Some points:
[ 0.6  0.2 -1.  -1.2  0.2  0.4 -0.1  0.  -1.2  0.5  1.4  0.2 -0.6  0.9
  0.1 -0.8 -1.2 -1.2 -0.1 -0.6 -0.3 -1.8 -1.5  1.2]
[ 1.   0.5  1.  -0.9 -1.1 -1.1 -1.3  1.9  1.4  0.5  2.   0.2  0.3  1.2
 -0.6  2.  -0.3 -0.9  1.1 -0.2  0.5 -0.5  0.3  0.4]
[-0.3  0.4  0.5 -0.1  1.2 -2.5  1.2  0.   0.2 -0.7 -1.7  2.   0.2 -1.3
 -0.9  0.3 -1.8 -0.9  0.7  0.8  1.  -0.6 -0.4  0.1]
[-0.3 -0.6  0.4  0.   0.9  0.   1.2  0.5 -0.8  1.   0.4 -0.4  2.2  1.2
  0.6 -2.3  0.6 -0.9 -0.7  0.5 -1.1 -0.4  0.9 -0.7]
[-0.3  0.8 -0.5 -0.9  1.  -1.6 -0.2  0.7 -0.4  0.2  0.1 -2.1  0.5 -0.3
 -0.1 -0.5 -1.4  1.1 -0.3  0.5 -1.1 -0.9 -0.5 -2.3]
[ 1.9 -1.4  1.7  1.2  0.5  0.6 -1.3 -0.3 -1.4 -1.9  0.4  0.5  0.9  0.4
  0.3  0.3  0.7  0.4 -0.6 -0.5 -0.1  0.9 -1.7  0.3]
[ 1.9 -0.4 -0.4 -0.8 -1.4  1.4 -0.3  0.   0.5  0.8  0.4 -1.5 -0.7 -0.5
  0.   0.6  0.5 -0.6  1.2  0.  -1.2 -0.6  1.2 -1. ]
[-0.1 -0.5  0.4 -2.3 -0.9 -0.1 -0.3  0.2 -0.2 -1.3 -0.1 -0.2  1.4 -0.9
 -0.7 -1.6 -0.4 -1.6 -0.2 -1.   1.  -0.4  1.4  0.2]
[ 1.9 -0.5  0.7 -1.5 -0.3  0.5  0.1  0.3 -1.3 -1.1 -1.1  0.5  0.1  0.5
 -0.4  1.3 -0.1  0.9  1.7  0.5 -1.8 -0.2 -0.7 -0.9]
[-1.6 -0.3  1.8 -0.6 -0.4 -0.9  0.7  0.3  0.7 -0.8  0.7  0.3 -0.2  0.1
 -1.1  0.3  1.6  0.6  0.   0.3 -1.3 -0.7  0.7  1.2]
[ 1.2 -0.2 -1.1  1.5  3.  -1.4 -0.3  0.2  0.   0.1  1.  -1.1  0.5  1.2
 -0.3 -1.4  0.9 -0.2  1.4 -0.2 -0.3  0.4 -0.5  1.8]
[-1.5 -0.3  0.4  0.2 -1.3  0.8  2.6  0.  -0.2 -1.4  1.6  0.6  0.4 -1.
  0.9  1.3  1.2 -0.3  0.7  0.  -0.4  0.7 -1.4 -1.6]
[-1.9 -0.9 -1.5 -0.8  1.3  0.3  0.8 -0.7 -0.2  0.3 -1.9  1.1 -0.6  0.8
  1.5  1.4 -0.1  0.1 -0.2  0.3 -0.4 -0.4  0.4 -0.5]
[-0.3 -0.1  0.5 -1.6 -0.3  0.6 -1.1 -0.5 -0.2  0.4 -1.9  1.5 -0.2  1.2
 -0.5 -0.4  0.2  0.5  2.5  1.4  0.   1.4 -0.5  0.7]
[ 1.4  0.7  0.4  0.  -1.7 -0.6  1.  -0.4  0.   1.  -0.5 -0.4 -0.3  0.8
  0.7 -0.1 -0.4  0.7 -0.2  0.  -1.3  1.1  1.2  1.3]
[ 0.8 -1.  -1.7  1.2 -0.3  0.4  0.8  0.9 -0.1 -0.5  0.5  1.3 -1.2 -1.6
 -0.6 -0.6  1.1 -0.8  0.6 -1.7  0.3 -0.5  0.4 -0.6]
[-0.3 -0.4 -0.3 -0.8 -0.3 -0.2 -0.6  0.5 -0.9 -1.4 -0.3 -0.9  0.1  0.6
  0.2  2.1 -1.3  0.4 -1.3 -0.1  1.1  1.3 -1.2 -0.2]
[ 0.   0.4  0.9 -0.2  0.3 -0.8 -1.1  0.3 -0.5  2.   0.1 -0.3 -0.7 -1.3
 -0.3 -0.2 -0.8  2.  -1.6 -0.4  0.2  1.5  0.7  0. ]
[ 1.6  0.6 -0.6 -1.3  0.  -0.8  0.9  0.  -1.1 -0.8 -1.4 -0.9  0.6 -0.6
 -0.5  0.3  0.8 -2.3 -2.   1.3 -1.   0.9 -0.2  1.1]
[-0.1 -1.2  2.7  1.4 -0.3 -0.1  0.6  0.5  0.   1.1 -1.  -0.1 -1.2  0.1
  0.3  1.2  0.6 -1.2  0.2  0.5  1.8  0.2 -0.3  1.2]
[-1.   0.2  0.7 -0.3  0.2 -0.4 -0.3 -3.8 -1.   0.1  1.8 -0.5 -0.6  0.6
  0.2  0.4  0.2 -1.2  0.8  1.6 -0.4 -0.2 -1.2 -0.6]
[-2.   0.  -1.8 -1.7  0.2  0.9  0.4  0.5  0.5 -0.2  0.2 -1.  -0.7 -0.4
  1.   1.8  0.3  0.4  0.3  0.8  0.6  0.6 -1.   0.1]
[ 0.8 -1.9 -1.7  0.3  0.   0.4  1.8  1.  -0.5  0.1  0.6  1.1 -1.6  0.1
 -1.6  0.6  0.9  0.6  1.  -1.1  0.5  0.3  0.7  0.5]
[-0.8 -0.3  0.6 -0.4  1.  -0.9  0.4 -0.6  1.3  1.6  0.7 -1.6 -0.1  0.
  0.9 -0.4 -1.4 -0.7  1.4  0.   1.3  0.7  0.6 -1.3]
[-1.1  1.7 -1.1  1.8 -0.7 -0.8 -0.8  1.7 -1.4 -0.3  0.1 -0.5 -1.9 -0.2
 -1.3 -0.8  0.5 -1.6  1.   0.8 -0.5  2.7  2.6 -1.1]
[ 0.2  0.7 -0.6  2.2  0.3  2.  -1.6  0.3 -0.1 -0.2 -0.2  0.4  0.2 -0.5
 -0.1 -0.2 -0.6 -1.  -0.3  2.5  0.1 -1.2 -0.4  0.4]
[ 0.9  0.8 -1.9 -0.5  0.9  0.5  0.4  1.2 -0.8  2.  -1.  -1.  -1.9  0.6
  0.   0.   1.5  0.7  0.1 -1.3  0.3  0.4 -1.8  1.1]
[ 0.5  3.   0.6 -0.1 -0.7  1.4 -0.8 -2.2 -1.  -0.2 -0.9 -0.3  0.7 -0.2
  0.4 -1.7  0.4  0.9  1.2 -1.6  2.2  0.9 -0.2 -0.5]
[-1.  -0.2 -0.3 -0.4  0.3 -0.7 -0.1  1.3 -0.4 -0.4  1.4  0.9  1.1  3.3
 -0.3 -0.5  0.3  0.  -0.5  0.3 -0.1  1.  -1.2 -0.2]
[-0.3  0.1 -0.2  0.9 -0.4 -1.2 -0.4  1.3  2.1 -1.2 -0.3 -0.7  1.  -1.9
  0.6 -0.2 -0.4  1.5 -0.5  0.8 -0.9  1.8 -2.   1. ]
[-1.5  0.   0.8  0.1 -0.9 -1.2 -0.5 -1.7  0.2  0.9 -0.5  0.6 -1.1  0.2
  1.6  0.4 -0.3  0.5 -1.4 -1.4 -2.4 -1.3 -0.6  0.8]
[ 0.3 -1.2  0.  -0.5  1.3 -0.2  0.7 -0.1 -0.9  1.   0.4  0.2  0.2 -0.4
  1.   0.7  0.6 -1.1 -1.4 -1.2  1.8  0.6  0.2 -0.8]
[-1.   1.4  1.6 -1.4  2.2  2.7 -0.2  1.1  1.   0.1  1.4  1.9 -1.7 -0.7
 -1.5 -0.9 -1.2  0.9 -0.4  0.3  0.   0.2  0.6  1.2]
[-0.8  0.2  0.8  2.   0.2  1.3  0.5  0.6 -1.7 -1.4  0.6 -1.8  1.   1.
  1.1  1.7 -2.   1.   0.4 -0.4  0.4 -2.   2.8  2.9]
[ 2.7 -0.1 -0.3 -0.4  0.2 -0.3  1.1 -1.8  0.4 -0.5  1.3  0.2 -1.  -1.
  2.4  0.1 -0.6 -0.4  0.   1.6  0.1  1.1  1.3  0.5]
[-0.6  0.7 -0.4  0.1 -0.1  0.2  0.2 -0.7 -0.9 -0.4  0.7 -0.7  1.1 -0.1
  0.2  0.3 -1.7  0.4 -0.4 -1.2  0.   0.7 -0.7  0.2]
[ 0.7 -1.2  0.5  0.6  0.9 -0.6 -0.4 -0.8  0.4  0.8 -0.1  0.4  0.2  2.1
 -0.4  0.7 -0.2  0.7 -1.5 -0.1  1.3  1.   1.3 -0.6]
[ 0.2 -0.2 -1.   1.7 -1.1 -0.1  1.9 -0.4  0.4  0.8 -1.1  1.1  1.1 -0.6
  1.4 -0.8 -1.5  1.   0.3 -0.2 -0.8  1.1  0.2  0.7]
[-1.2  0.3 -1.8  0.8  0.  -1.3 -1.   0.  -0.8 -0.4 -1.2 -2.   1.  -1.
 -0.3  0.8  0.3 -0.7  1.7 -1.5  0.7 -0.8  0.1  1.5]
[ 0.2  0.6  2.3  1.2  1.7  0.5  0.5  0.6 -0.9  0.1 -1.8  0.2  0.3 -0.2
 -0.3  0.5  0.6  0.8  1.2 -0.4  0.1 -1.3 -0.5 -1.7]
[ 0.1  1.   0.6 -0.6  1.2  0.2  0.5 -0.2  1.8 -1.5  0.9  0.   0.9 -0.9
 -0.3 -0.5 -0.5  1.4  1.1 -0.8 -1.4  1.   1.5 -0.8]
[-0.5  0.7  0.4  1.   0.9  0.1  1.2 -0.3 -0.8 -0.2  0.3  0.5 -0.4  0.
 -0.9 -0.3  0.2 -0.8 -0.5  1.1 -0.9  0.3 -0.1 -0.5]
[-0.7 -2.6 -0.6 -0.6 -1.4 -1.9 -0.7 -1.4 -0.2 -2.4 -0.1 -0.4 -1.9  1.1
 -0.6 -2.4  0.   1.6  0.9  0.   0.3 -0.8  0.   0.2]
[-1.8 -0.5 -0.4  1.2 -0.3  1.2 -0.9 -1.3 -0.8  0.2  0.9  0.2 -0.1  0.2
 -0.9 -0.3  0.4  0.2 -1.2  0.5 -0.2  0.  -0.1 -0.1]
[-0.2  0.7 -0.4  1.  -0.9  0.2 -1.6 -1.   1.6  0.2  1.1  1.   0.6 -0.4
  1.1 -0.3  1.1  0.1  0.4  0.4  0.6  0.6 -0.4  0.5]
[ 0.6 -0.3 -0.5 -0.7 -2.   1.6  1.9 -0.6  0.9  1.6 -0.3 -0.5  1.1 -0.3
 -2.7 -1.1 -1.6  1.1 -1.8  0.9  1.  -0.4 -1.   0.7]
[ 0.6  2.5  0.  -0.4 -0.6 -1.4  1.2  1.1  0.5  0.3  0.1  1.4  0.9  0.4
 -0.2  0.8  0.9 -0.3  1.   0.9  0.6 -2.4 -0.2  0. ]
[ 0.7 -0.8  0.1  1.2 -1.1 -0.3 -0.5  0.5  0.7  1.5  1.4  0.   1.1 -0.9
  0.  -0.4 -0.7  0.7  1.2  0.3  1.4 -1.  -2.  -1.3]
[-0.2  0.3 -0.2 -1.  -0.2  0.4 -1.8  1.6  0.  -0.8 -0.3  2.6  0.  -0.4
  3.1 -1.6 -0.5 -0.8 -0.8 -0.4  0.5 -0.8  0.8  0.4]
[ 0.6  0.  -1.5 -0.2  2.6  0.6 -0.6 -1.7  2.5 -0.1 -0.4 -0.7  0.  -1.3
 -1.6  0.7  2.  -0.5 -0.3 -1.2 -0.2 -0.7 -0.1  1.1]
[-0.4  0.9 -0.6  0.1 -0.8  1.   1.1  0.6  2.4 -0.4 -1.  -0.9  1.2  2.4
  1.1 -0.8  2.1  0.1 -1.4  0.1  0.7  0.2  1.2 -0.6]
[-0.4 -0.8  1.8 -0.6 -0.9  0.2  0.   0.9 -0.6  0.7 -0.6 -1.6 -0.6 -1.8
  0.6 -1.5  1.6  0.8 -0.5  1.3  1.5 -0.7  0.1  0.5]
[ 0.9  0.2 -0.3  0.9  0.1  1.1 -1.1  0.5  1.9 -0.8 -1.2 -0.5 -1.2  1.9
 -0.1  0.7 -1.8 -1.4  0.   1.2  0.8 -0.4 -0.3 -1.6]
[-0.7  0.4 -1.   0.3 -1.6 -0.6 -1.7 -1.  -1.   1.5 -0.2  2.6  1.1 -1.2
 -1.1  2.4  0.8  0.3 -0.4 -0.1 -0.5 -0.7  1.5 -0.4]
[ 0.3  0.3  0.4  1.4 -0.9 -0.4 -0.2 -0.4  1.2 -0.4 -0.9  0.5 -1.5  0.5
 -1.  -0.7  0.3 -0.2 -1.5 -0.3 -0.9 -1.4  0.  -1.6]
[ 1.1 -0.5 -0.3 -0.3  0.8 -0.6 -1.3  0.8 -0.7  0.1  0.4 -0.8 -0.5 -0.7
  0.7 -0.2  0.7  2.2 -1.6  1.1 -0.4 -1.6  0.5 -1.2]
[-0.2 -0.2  1.2  0.6 -0.4  0.6 -0.3  0.2  0.7  0.6 -1.4 -0.3 -1.   0.6
  0.1 -0.6 -1.2 -2.3  0.1 -2.4 -2.   0.7 -1.6  0.5]
[-0.8 -3.   0.  -0.9  0.5  1.4 -0.9  0.4 -0.1  1.2 -1.1 -0.7  2.1 -0.9
 -0.4  0.1  0.3 -1.   0.7 -0.1 -1.4  0.4  0.9 -0.8]
[ 0.2  1.2  0.4 -0.7 -0.8 -0.3  0.6 -0.8 -0.2 -1.5  1.1  0.4 -0.7 -0.2
 -0.7  0.3  0.1  0.3 -1.1 -2.   0.5  0.1  0.4 -1.1]
Along one direction, these points spread out more than along any other. Where along it does each point below lie, from 0 to 99? 50 is the average, and the first point above lies past it. One standard deviation of the points above along it is 16.
[-0.2 -0.2  1.2  0.6 -0.4  0.6 -0.3  0.2  0.7  0.6 -1.4 -0.3 -1.   0.6
  0.1 -0.6 -1.2 -2.3  0.1 -2.4 -2.   0.7 -1.6  0.5] 59
[-1.   1.4  1.6 -1.4  2.2  2.7 -0.2  1.1  1.   0.1  1.4  1.9 -1.7 -0.7
 -1.5 -0.9 -1.2  0.9 -0.4  0.3  0.   0.2  0.6  1.2] 34
[ 0.7 -1.2  0.5  0.6  0.9 -0.6 -0.4 -0.8  0.4  0.8 -0.1  0.4  0.2  2.1
 -0.4  0.7 -0.2  0.7 -1.5 -0.1  1.3  1.   1.3 -0.6] 46
[ 1.2 -0.2 -1.1  1.5  3.  -1.4 -0.3  0.2  0.   0.1  1.  -1.1  0.5  1.2
 -0.3 -1.4  0.9 -0.2  1.4 -0.2 -0.3  0.4 -0.5  1.8] 90
[ 1.9 -0.5  0.7 -1.5 -0.3  0.5  0.1  0.3 -1.3 -1.1 -1.1  0.5  0.1  0.5
 -0.4  1.3 -0.1  0.9  1.7  0.5 -1.8 -0.2 -0.7 -0.9] 50
[ 0.1  1.   0.6 -0.6  1.2  0.2  0.5 -0.2  1.8 -1.5  0.9  0.   0.9 -0.9
 -0.3 -0.5 -0.5  1.4  1.1 -0.8 -1.4  1.   1.5 -0.8] 38
[ 0.8 -1.  -1.7  1.2 -0.3  0.4  0.8  0.9 -0.1 -0.5  0.5  1.3 -1.2 -1.6
 -0.6 -0.6  1.1 -0.8  0.6 -1.7  0.3 -0.5  0.4 -0.6] 82
[-0.3  0.8 -0.5 -0.9  1.  -1.6 -0.2  0.7 -0.4  0.2  0.1 -2.1  0.5 -0.3
 -0.1 -0.5 -1.4  1.1 -0.3  0.5 -1.1 -0.9 -0.5 -2.3] 41
[ 0.3 -1.2  0.  -0.5  1.3 -0.2  0.7 -0.1 -0.9  1.   0.4  0.2  0.2 -0.4
  1.   0.7  0.6 -1.1 -1.4 -1.2  1.8  0.6  0.2 -0.8] 63
[-1.5  0.   0.8  0.1 -0.9 -1.2 -0.5 -1.7  0.2  0.9 -0.5  0.6 -1.1  0.2
  1.6  0.4 -0.3  0.5 -1.4 -1.4 -2.4 -1.3 -0.6  0.8] 27
[ 0.3  0.3  0.4  1.4 -0.9 -0.4 -0.2 -0.4  1.2 -0.4 -0.9  0.5 -1.5  0.5
 -1.  -0.7  0.3 -0.2 -1.5 -0.3 -0.9 -1.4  0.  -1.6] 42
[ 1.4  0.7  0.4  0.  -1.7 -0.6  1.  -0.4  0.   1.  -0.5 -0.4 -0.3  0.8
  0.7 -0.1 -0.4  0.7 -0.2  0.  -1.3  1.1  1.2  1.3] 40
[-0.8 -0.3  0.6 -0.4  1.  -0.9  0.4 -0.6  1.3  1.6  0.7 -1.6 -0.1  0.
  0.9 -0.4 -1.4 -0.7  1.4  0.   1.3  0.7  0.6 -1.3] 48
[ 2.7 -0.1 -0.3 -0.4  0.2 -0.3  1.1 -1.8  0.4 -0.5  1.3  0.2 -1.  -1.
  2.4  0.1 -0.6 -0.4  0.   1.6  0.1  1.1  1.3  0.5] 41
[-0.3  0.1 -0.2  0.9 -0.4 -1.2 -0.4  1.3  2.1 -1.2 -0.3 -0.7  1.  -1.9
  0.6 -0.2 -0.4  1.5 -0.5  0.8 -0.9  1.8 -2.   1. ] 37
[-1.9 -0.9 -1.5 -0.8  1.3  0.3  0.8 -0.7 -0.2  0.3 -1.9  1.1 -0.6  0.8
  1.5  1.4 -0.1  0.1 -0.2  0.3 -0.4 -0.4  0.4 -0.5] 58
